(in the rows, 128 means zero)
Rotation paths and how fast each direction turns (deg/step)
Each turn is a multiple of 5 degrees from 10 to 175, or 0.
Each row of a path follows its step; steps can be skipped.

step 0: [124 132 124 125 132 114 137 135 139 138 126 135 131 123 127 112 128 117
 130 134 130 120 129 131 110 129 131 123 130 122 121 124 128 134 130 132
 144 131 133 114 119 112 120 128 117 127 130 133 120 141 123 128 124 132
 134 130 127 122 139 126 133 137 129 128 134 127 137 136 125 133 133 134]
step 6: [125 135 127 123 121 128 123 142 113 129 124 129 121 128 130 136 125 121
 125 140 121 128 132 132 115 140 125 131 122 123 124 125 116 129 122 135
 128 134 123 138 118 118 125 137 134 135 131 132 129 138 129 122 122 126
 127 140 132 146 135 125 142 128 134 119 134 129 138 119 116 121 133 131]
step 11: [120 137 118 113 129 124 115 127 126 121 116 135 138 135 114 129 121 120
 124 126 131 123 127 124 120 131 126 128 131 137 126 133 123 131 119 130
 117 142 131 132 127 118 138 124 134 121 130 129 130 124 123 118 129 124
 123 133 131 130 137 124 119 120 134 123 134 137 133 127 116 132 147 136]
step 15: [128 131 114 132 127 126 126 119 120 139 120 133 129 120 119 123 131 117
 127 127 130 126 136 132 118 126 143 127 125 130 127 135 110 127 120 140
 127 137 133 118 128 121 133 128 141 130 136 132 134 140 131 122 116 131
 120 124 126 126 131 121 126 120 131 135 137 130 126 135 112 131 141 121]
step 16: [127 121 120 129 143 119 122 139 120 132 122 133 126 117 123 124 125 129
 128 127 135 126 120 130 111 135 122 118 120 135 123 133 126 131 133 136
 129 135 129 126 142 113 132 120 123 127 130 135 117 141 127 135 125 121
 121 128 134 123 139 130 134 122 124 127 133 128 140 128 116 114 134 130]
step 23: [117 133 120 123 123 112 127 130 113 116 129 133 136 128 125 120 128 130
 124 134 134 129 136 119 116 130 138 122 129 135 129 117 125 130 121 135
 130 130 129 130 128 125 130 128 142 131 127 135 113 116 120 125 125 138
 128 137 135 129 138 114 115 126 127 123 125 120 137 117 127 125 132 131]
step 27: [119 130 114 127 128 124 126 131 129 129 114 129 134 130 125 120 132 112
 119 131 122 129 132 125 113 129 146 130 138 128 124 119 132 131 123 134
 124 142 135 122 111 124 133 114 126 136 133 131 127 132 116 127 118 127
 133 129 123 135 135 112 121 126 133 126 125 121 129 127 129 133 133 124]
step 29: [114 123 119 114 127 115 131 132 138 145 127 136 127 119 134 126 123 144
 125 131 134 124 140 128 133 135 120 128 127 132 132 121 115 135 128 135
 133 139 137 128 135 127 134 121 128 129 122 124 122 132 127 136 127 125
 119 135 136 133 135 120 132 126 129 125 127 138 130 133 112 136 124 124]
Speeds:
[126 129 127 126 128 129 127 128 131 130 128 128 127 129 125 128 129 131
 126 128 128 127 129 129 127 129 127 132 127 128 129 127 129 127 124 124
 128 127 126 124 128 130 130 126 128 128 127 129 128 126 129 126 129 127
 129 130 128 127 131 130 127 128 127 127 128 128 126 128 127 130 126 132] => 40
[127 132 128 126 127 126 130 127 129 126 128 126 125 128 129 125 129 129
 127 129 129 126 129 130 129 126 127 128 128 129 130 128 128 128 127 126
 127 130 127 132 125 129 128 125 131 129 127 127 128 128 129 129 128 127
 125 127 129 126 128 130 130 131 127 130 130 126 131 128 128 127 128 126] => 65
[127 129 129 128 126 127 129 131 128 130 127 126 127 125 127 128 130 128
 129 126 131 126 127 126 130 127 128 128 129 125 128 132 126 127 130 128
 130 129 128 126 128 127 129 130 129 128 127 129 126 129 127 125 130 129
 127 127 128 126 126 130 130 127 127 128 131 127 125 130 127 131 129 127] => 70
[127 126 130 127 126 125 125 126 125 127 127 127 132 131 129 128 131 127
 129 128 131 128 126 131 129 128 129 127 130 128 127 126 128 129 126 126
 128 127 127 130 129 126 127 128 129 128 127 129 130 125 127 126 128 128
 129 128 131 131 127 128 130 129 127 128 128 128 127 127 130 130 128 129] => 25
[129 129 126 129 129 128 125 127 127 129 127 126 126 127 127 128 128 129
 128 126 127 129 127 130 129 128 128 126 129 126 127 127 128 127 127 128
 127 125 128 126 127 128 131 126 128 127 130 129 128 131 126 125 127 126
 127 128 125 127 129 127 129 128 128 133 127 130 129 129 133 127 130 125] => 65
[127 129 128 129 126 128 128 127 128 128 127 128 127 127 129 130 127 131
 125 128 125 127 125 130 128 128 126 128 127 129 126 130 125 128 128 129
 131 125 127 130 125 129 127 125 126 126 129 127 128 127 128 126 128 128
 126 128 129 129 128 126 128 128 127 124 129 128 127 130 128 129 128 127] => 95

step 6: [124 131 129 131 136 128 129 128 121 126 131 138 119 119 127 120 131 127
 128 130 120 130 119 135 121 130 125 123 132 130 120 128 123 124 133 122
 136 113 129 128 118 119 123 125 112 132 127 117 120 124 121 118 122 126
 127 127 131 127 134 133 126 136 129 124 129 136 134 128 125 125 129 116]
step 8: [129 121 123 135 128 123 123 115 120 133 116 123 120 129 135 134 128 126
 133 134 130 122 125 130 127 120 134 134 127 115 125 130 117 127 127 129
 134 124 131 134 128 130 132 112 123 133 131 132 124 133 132 123 130 124
 134 131 128 123 141 135 133 122 120 133 121 128 137 130 134 132 138 122]
step 12: [121 127 134 124 135 133 114 127 130 134 127 126 126 134 111 123 129 128
 123 128 125 120 120 135 132 131 128 133 125 128 131 130 112 140 135 133
 125 128 123 122 128 127 129 129 135 126 124 123 123 132 121 136 132 128
 125 133 123 134 134 139 134 130 114 130 135 126 124 127 122 131 130 116]
step 14: [122 122 125 130 130 138 129 121 132 123 122 130 126 129 126 128 125 117
 126 119 126 132 127 131 121 133 124 117 132 130 123 131 127 117 124 135
 118 125 131 129 129 123 120 119 125 138 137 122 128 124 121 130 130 121
 129 143 125 135 124 143 139 120 125 120 132 135 131 123 127 122 126 126]
step 29: [127 125 122 136 120 120 116 112 129 131 126 142 123 136 124 124 130 127
 128 126 125 133 130 122 127 133 129 123 118 138 126 131 124 131 122 130
 125 124 135 129 132 134 122 121 125 135 134 125 130 123 141 129 129 122
 132 133 131 134 129 133 128 123 116 128 130 140 120 126 123 124 127 117]
step 33: [122 132 133 129 142 128 119 131 126 123 124 131 136 121 121 116 120 130
 135 127 122 133 124 131 119 123 122 124 119 124 113 132 124 121 135 132
 131 125 126 135 126 128 135 121 124 131 131 129 126 133 122 120 129 128
 124 131 118 136 129 134 127 123 132 129 121 133 129 130 116 120 131 118]
step 34: [124 130 125 132 134 112 130 138 137 123 124 118 132 125 130 127 136 133
 135 120 129 121 130 123 118 122 124 130 124 124 136 132 132 130 122 131
 124 122 126 133 138 126 125 120 128 141 126 121 128 135 126 130 126 132
 124 137 118 133 137 127 132 129 120 127 125 125 119 135 137 122 133 125]
step 36: [113 138 123 122 135 118 133 126 128 128 134 145 122 129 125 118 138 129
 132 116 129 131 121 131 122 125 122 134 138 127 129 122 123 127 131 123
 136 123 137 129 132 137 128 124 129 134 137 123 127 122 129 133 127 136
 128 133 137 125 131 127 128 129 135 124 132 128 131 125 135 127 120 130]
Speeds:
[129 127 128 127 125 129 128 128 124 125 129 128 127 129 127 128 127 130
 129 128 129 127 130 128 130 126 128 129 128 127 128 129 128 126 130 130
 132 130 129 128 128 128 130 129 129 126 126 128 127 126 128 130 127 128
 129 124 125 130 126 130 130 128 126 127 127 127 130 131 129 127 130 128] => 145
[128 130 126 129 130 126 128 127 129 127 128 126 128 127 130 125 128 125
 131 128 128 129 128 128 132 126 128 128 129 128 128 129 130 126 127 130
 130 128 129 124 128 128 128 127 126 132 127 128 124 129 126 126 129 128
 128 129 127 127 130 125 129 128 130 128 126 126 130 129 129 129 130 127] => 40
[129 127 128 128 129 125 125 128 125 128 129 128 126 130 129 127 126 127
 129 127 130 128 129 129 128 129 129 127 130 126 127 126 126 130 126 125
 129 129 131 128 126 128 128 129 130 131 129 129 129 128 127 128 127 127
 128 131 128 127 126 129 131 127 127 127 129 127 126 126 132 129 130 130] => 65
[126 127 128 128 128 130 126 129 131 129 129 126 129 128 128 127 126 130
 129 127 125 130 128 129 126 128 128 130 128 128 128 129 126 129 126 128
 128 131 126 128 129 128 127 129 129 128 126 127 129 131 127 128 129 127
 127 128 126 127 125 126 128 125 129 124 130 127 129 130 129 125 129 127] => 35

step 2: [121 133 144 129 125 128 124 133 134 128 128 123 130 144 116 131 125 135
 130 126 140 131 125 114 135 121 113 124 139 132 123 126 128 123 121 125
 116 112 120 134 132 131 129 125 122 129 118 120 130 123 127 129 128 129
 127 132 127 127 132 128 118 128 124 132 118 125 121 129 122 136 123 130]
step 5: [127 129 130 134 130 140 133 126 111 118 123 128 117 123 136 120 126 122
 130 130 123 126 130 116 118 132 139 143 130 124 126 129 127 129 120 129
 126 123 120 127 145 129 122 119 128 132 123 119 117 127 135 133 138 120
 123 128 128 123 119 133 122 131 125 123 121 130 133 127 128 130 133 139]
step 19: [124 135 135 117 127 131 121 122 141 126 131 132 125 122 146 124 127 130
 130 124 128 132 130 116 126 126 126 137 127 138 129 142 132 127 123 115
 123 133 130 134 133 139 134 124 122 125 128 130 131 123 121 127 122 122
 141 133 141 132 132 124 126 125 135 139 134 132 122 118 134 123 130 128]
step 24: [115 123 128 125 127 128 129 129 122 140 134 126 125 121 137 129 124 129
 127 135 133 122 132 129 129 119 123 136 124 140 127 119 130 125 116 115
 126 127 115 138 130 128 133 132 131 118 124 124 129 120 126 129 127 116
 133 129 126 136 122 127 113 133 138 124 124 121 139 114 125 139 127 125]
step 25: [129 126 132 119 118 124 122 131 138 124 132 130 128 137 123 120 123 135
 135 115 122 133 135 119 118 127 123 132 121 128 127 134 123 126 119 129
 119 117 123 122 138 137 121 131 136 125 119 128 122 117 133 119 136 122
 125 129 124 130 123 132 127 130 135 126 123 119 139 115 130 141 130 127]
step 27: [131 126 124 125 126 141 139 127 118 133 127 128 115 117 128 138 126 135
 123 130 123 128 128 106 129 128 121 135 134 124 131 129 134 131 142 125
 131 126 133 134 130 128 130 131 113 135 132 125 131 126 126 135 129 133
 128 120 133 127 135 133 117 122 124 131 130 133 123 129 113 130 142 126]
step 28: [127 130 129 131 127 136 131 125 123 124 117 135 119 122 127 125 131 125
 132 135 122 131 123 118 128 118 130 134 142 150 125 135 122 132 117 125
 118 128 134 137 126 119 125 130 119 119 128 121 121 119 128 123 136 132
 127 133 134 127 133 132 112 124 123 134 121 131 127 124 122 123 121 131]
step 29: [133 141 138 126 135 131 135 135 137 121 127 128 130 128 121 133 135 125
 131 140 124 122 124 136 125 116 132 123 121 142 131 129 130 132 117 132
 120 123 123 126 136 128 135 125 123 119 129 124 133 124 132 111 125 125
 117 135 130 124 122 119 122 129 135 122 132 137 138 118 127 133 123 125]
Speeds:
[127 130 128 128 131 127 124 128 129 128 130 125 130 128 130 127 129 129
 130 128 127 127 131 129 125 127 127 131 128 129 130 128 128 128 128 125
 128 127 128 127 128 128 130 129 128 127 129 128 127 128 131 127 127 126
 128 128 129 128 128 130 127 128 133 128 130 130 130 127 128 127 124 127] => 70
[128 127 130 129 131 125 130 127 127 130 127 127 127 130 126 128 128 129
 131 130 129 127 129 129 127 125 128 130 131 130 127 127 127 129 130 127
 128 127 127 130 125 126 127 126 126 126 130 129 127 129 126 125 128 128
 129 130 126 127 131 127 130 127 128 129 128 128 124 126 126 129 129 128] => 70

step 7: [124 135 122 133 115 124 139 136 125 128 136 125 132 125 137 116 124 133
 132 139 127 129 128 129 139 125 130 130 129 123 125 116 124 130 122 132
 122 119 132 136 141 135 128 133 127 138 123 127 133 132 131 138 129 123
 116 120 132 127 137 125 125 125 131 142 128 133 136 135 133 130 137 129]
step 10: [136 132 138 123 134 127 139 132 125 126 129 117 139 122 127 120 132 143
 128 135 136 134 120 131 125 126 123 128 132 120 136 125 135 120 134 119
 136 127 118 138 128 130 124 132 130 130 130 120 122 133 136 127 127 130
 134 125 128 135 125 122 118 116 135 125 134 141 120 121 131 132 128 130]
step 13: [135 132 129 129 114 130 122 129 123 136 133 120 134 138 128 126 131 128
 130 128 128 117 135 132 125 125 126 123 130 126 136 133 132 125 119 130
 130 117 136 125 128 139 127 144 117 121 126 125 126 122 121 128 133 129
 126 131 134 142 126 127 107 128 133 130 126 128 124 133 123 131 139 132]
step 17: [134 125 127 124 115 138 121 130 128 124 122 131 123 121 136 125 116 134
 126 134 133 124 134 133 136 136 125 128 137 136 140 120 125 134 132 138
 137 130 127 118 125 134 129 138 130 136 127 121 135 124 125 131 131 129
 136 132 128 119 148 123 128 127 121 127 122 134 131 121 127 130 128 130]
step 18: [138 129 135 131 132 130 121 139 134 136 128 127 132 123 130 113 126 133
 134 139 111 122 125 133 128 116 123 125 125 122 124 134 128 125 125 119
 127 126 126 129 132 123 125 127 126 129 126 137 124 134 129 131 138 127
 126 123 129 134 139 128 132 125 130 135 128 139 115 129 119 134 140 139]
step 19: [125 131 130 116 119 125 125 122 119 124 142 120 122 122 135 123 119 138
 121 131 143 117 131 140 129 128 130 142 132 125 129 135 128 123 130 119
 130 126 126 130 130 143 127 136 125 139 135 122 122 130 136 129 125 125
 126 134 125 131 130 124 128 125 128 125 126 128 128 129 138 135 124 132]
step 20: [135 132 133 130 124 125 116 134 133 127 114 117 127 123 127 123 120 125
 123 134 130 115 121 120 132 125 117 121 123 131 127 115 132 125 129 114
 128 116 120 135 133 126 129 125 127 130 123 124 134 129 125 130 118 134
 136 120 120 121 129 144 128 132 124 134 131 138 126 130 131 123 130 125]
step 29: [128 122 138 123 117 135 123 129 125 133 110 125 139 114 129 123 125 133
 119 131 132 120 120 132 144 125 127 129 128 116 120 127 123 133 121 126
 130 126 118 122 128 126 117 125 125 131 128 132 117 129 122 140 120 134
 130 130 136 123 135 132 127 124 131 125 123 126 123 133 128 131 128 126]
Speeds:
[130 128 124 128 127 127 127 127 129 127 126 126 126 126 129 127 132 126
 127 127 130 128 126 128 127 129 127 130 126 129 128 127 126 131 130 128
 129 131 128 128 126 131 127 129 129 128 129 129 130 127 130 129 129 127
 127 127 127 130 126 126 127 124 127 129 128 129 126 127 128 131 127 129] => 160
[129 126 128 127 129 127 127 129 128 130 129 129 125 128 129 125 128 129
 126 129 126 128 129 130 128 126 126 131 127 125 129 126 126 129 129 128
 130 130 129 126 131 129 129 129 131 128 126 127 128 125 127 130 127 127
 126 125 129 126 130 127 130 128 129 127 129 127 130 127 125 127 127 127] => 35
[126 126 128 129 130 127 129 126 126 129 131 128 128 128 130 125 128 124
 127 130 126 129 126 128 127 129 127 131 127 128 130 127 127 127 129 127
 127 129 128 129 129 127 128 128 125 128 131 128 129 132 127 129 127 129
 128 131 128 127 127 127 128 129 127 130 130 130 129 130 131 127 128 129] => 90
[129 127 128 126 128 127 127 128 127 128 127 125 125 129 126 128 130 128
 130 127 125 129 125 127 127 132 126 127 128 130 126 129 129 127 126 128
 128 127 126 129 132 128 129 129 126 128 127 126 129 129 126 127 130 132
 125 127 127 129 130 126 128 127 127 125 130 128 128 126 126 129 129 128] => 145
